(in the rows, 128 means zero)
Rotation paths and how fast each direction turns (degrees a step)
Each turn is a multiple of 5 degrees from 10 to 175, or 0.
Each row of a path follows its step; steps can be skipped.

step 0: [123 123 130 133 113 119 139 138 121 123 132 137 116 129 126 141 131 136
 133 141 123 130 119 124 126 126 134 136 128 112 142 120 133 130 132 133
 122 131 118 136 108 115 123 142 121 136 112 127 126 144]
step 1: [141 142 130 147 118 126 131 125 133 118 115 122 127 128 132 125 132 129
 131 119 138 136 120 138 126 132 126 152 133 116 127 135 138 132 138 134
 116 123 122 134 128 138 110 122 115 123 123 139 125 137]
step 2: [130 133 134 132 123 142 132 123 131 123 120 120 128 130 144 122 123 120
 137 135 123 138 134 115 121 136 136 134 140 136 128 121 151 113 149 132
 137 138 131 120 127 116 130 124 114 128 117 125 135 129]
step 3: [123 135 110 128 109 121 133 132 120 116 129 125 124 135 123 121 122 127
 133 146 122 120 129 108 136 131 131 139 135 131 141 140 127 133 139 122
 127 122 123 121 117 136 123 118 128 130 111 123 132 117]
step 4: [132 119 123 122 129 131 119 112 133 112 123 128 142 132 129 117 132 132
 134 139 135 126 126 134 128 145 134 149 128 128 124 123 134 134 130 113
 121 140 125 126 128 155 124 121 120 128 131 133 133 115]
step 5: [119 109 123 121 124 134 129 134 133 124 135 126 131 139 122 127 130 147
 137 151 118 131 122 136 127 136 142 120 130 127 136 127 143 122 130 127
 142 144 123 133 135 117 136 118 118 133 126 138 122 130]
step 6: [126 129 108 124 128 113 132 121 111 131 137 130 128 134 125 130 134 144
 127 135 129 124 121 132 128 127 140 128 141 125 136 141 126 145 130 130
 122 127 120 140 126 127 111 118 112 114 131 135 132 142]
step 7: [140 126 136 132 127 125 137 110 127 115 131 130 126 126 128 138 134 135
 131 140 135 137 130 135 101 122 146 130 135 121 119 117 142 129 131 130
 124 139 135 128 129 138 119 139 121 124 135 121 135 141]
step 8: [125 145 129 141 123 130 138 136 141 112 134 125 118 126 132 122 116 139
 135 148 120 123 122 128 123 125 135 125 131 125 132 147 149 127 133 138
 131 121 120 120 131 119 124 138 127 130 131 125 119 141]
step 9: [133 135 122 130 139 124 136 118 113 112 121 132 130 125 147 124 121 132
 131 123 144 119 128 113 126 136 131 150 133 139 133 141 135 133 134 118
 123 125 122 124 114 125 127 130 123 131 131 132 123 142]
step 10: [135 114 127 133 116 126 143 118 133 109 127 131 129 126 119 135 121 116
 137 134 137 137 123 121 121 134 131 141 136 123 135 129 138 119 132 128
 142 137 139 127 119 137 144 119 127 147 129 126 119 125]
Directions:
[129 126 124 124 130 127 129 129 124 130 127 128 132 129 132 128 127 130
 125 128 125 125 126 121 127 126 127 127 130 128 128 129 125 128 128 130
 130 127 124 125 126 124 129 127 126 128 126 127 130 132]
115
[130 127 126 130 124 128 125 125 124 134 128 127 126 128 129 131 129 125
 128 128 131 132 129 126 127 127 128 127 133 126 127 131 128 126 130 130
 130 128 132 133 134 127 128 124 126 128 128 128 127 129]
80
[127 132 130 129 128 125 128 132 130 129 130 129 128 125 130 127 131 129
 132 129 124 132 125 128 128 131 130 127 133 131 126 128 124 128 128 127
 133 130 127 131 128 128 131 130 129 127 126 125 125 127]
130
